In the data rows, 128 means zero.
Some points, one per row:
[102, 110, 58, 126, 70, 136, 121, 122]
[130, 123, 140, 155, 169, 112, 131, 124]
[110, 115, 129, 114, 115, 146, 143, 106]
[115, 107, 136, 115, 134, 120, 142, 133]
[77, 157, 88, 184, 133, 131, 84, 98]
[199, 123, 153, 68, 168, 157, 176, 175]
[136, 144, 178, 162, 114, 107, 120, 114]
[121, 99, 101, 125, 86, 154, 93, 132]
[145, 89, 83, 96, 58, 108, 127, 142]
[101, 143, 121, 158, 139, 133, 112, 79]
[145, 134, 100, 125, 86, 140, 81, 140]
[134, 126, 135, 108, 167, 107, 167, 101]
[150, 114, 125, 165, 112, 133, 134, 110]
[70, 147, 149, 132, 174, 127, 145, 116]
[168, 116, 128, 140, 139, 137, 141, 167]
[105, 107, 72, 137, 116, 119, 136, 125]
[192, 124, 184, 115, 110, 158, 107, 139]
[130, 142, 134, 94, 154, 129, 107, 146]
[112, 124, 105, 123, 97, 136, 154, 107]
[112, 138, 177, 145, 157, 127, 135, 110]
[127, 117, 162, 168, 145, 114, 109, 140]
[127, 149, 174, 131, 174, 125, 142, 84]
[122, 126, 146, 143, 157, 103, 125, 117]
[120, 146, 128, 102, 137, 129, 160, 152]
[121, 139, 128, 145, 132, 139, 131, 111]
[108, 129, 143, 123, 177, 117, 133, 134]
[142, 124, 118, 117, 129, 124, 131, 160]
[78, 142, 148, 150, 178, 123, 140, 128]
[101, 115, 100, 119, 137, 120, 130, 128]
[142, 123, 156, 113, 136, 121, 126, 155]
[221, 93, 181, 108, 152, 138, 144, 159]
[99, 150, 139, 150, 172, 119, 143, 110]
[79, 128, 93, 151, 93, 157, 96, 127]
[111, 146, 142, 131, 150, 146, 105, 118]
[119, 110, 131, 133, 142, 164, 115, 106]
[179, 123, 190, 107, 122, 131, 131, 146]
[99, 128, 90, 138, 172, 120, 136, 94]
[194, 85, 76, 94, 60, 144, 135, 142]
[193, 114, 136, 103, 99, 144, 134, 169]
Here are 24 more points, each followed by its number:
[109, 134, 143, 133, 151, 137, 133, 106] 0
[132, 147, 134, 158, 155, 95, 137, 147] 1
[105, 134, 153, 161, 156, 116, 144, 116] 2
[67, 185, 129, 177, 159, 125, 134, 143] 3
[124, 159, 143, 136, 169, 115, 118, 136] 4
[157, 116, 186, 158, 94, 156, 125, 72] 5
[208, 84, 169, 107, 144, 143, 160, 130] 6
[171, 130, 135, 98, 124, 126, 130, 146] 7
[145, 126, 171, 133, 151, 98, 137, 141] 8
[111, 140, 66, 131, 55, 157, 114, 134] 9
[88, 140, 75, 131, 93, 143, 116, 145] 10
[88, 105, 114, 130, 123, 119, 118, 95] 11
[100, 147, 83, 120, 93, 120, 123, 142] 12
[134, 123, 119, 120, 140, 101, 135, 151] 13
[140, 126, 96, 130, 148, 129, 146, 157] 14
[156, 120, 115, 66, 112, 150, 156, 174] 15
[138, 130, 132, 132, 114, 129, 153, 146] 16
[160, 106, 123, 102, 84, 124, 147, 162] 17
[95, 150, 131, 150, 145, 119, 137, 101] 18
[109, 146, 176, 135, 169, 149, 129, 104] 19
[126, 182, 110, 118, 97, 101, 139, 141] 20
[79, 118, 115, 122, 171, 94, 130, 118] 21
[166, 124, 141, 132, 95, 110, 130, 110] 22
[144, 132, 101, 138, 132, 156, 123, 148] 23
Which of these numbered points is nearest to each point below, looking only along the 3 directions in which the first points spread most? Its number follows each.
[153, 85, 88, 66, 37, 177, 122, 173] > 17
[134, 149, 136, 145, 156, 111, 138, 130] > 1
[115, 159, 105, 151, 170, 118, 107, 107] > 18
[141, 139, 131, 120, 121, 94, 133, 166] > 16
[126, 139, 78, 127, 121, 121, 113, 125] > 12
[83, 158, 159, 167, 169, 120, 132, 122] > 2
[176, 152, 171, 125, 160, 124, 140, 97] > 8
[116, 122, 175, 150, 140, 123, 144, 104] > 4
[141, 132, 146, 143, 149, 132, 123, 135] > 1
[143, 121, 171, 115, 93, 134, 105, 99] > 22
[87, 161, 102, 135, 169, 99, 157, 132] > 21
[157, 128, 178, 133, 133, 113, 123, 141] > 8
[133, 136, 128, 79, 105, 129, 142, 117] > 14
[70, 133, 89, 154, 139, 146, 122, 147] > 11
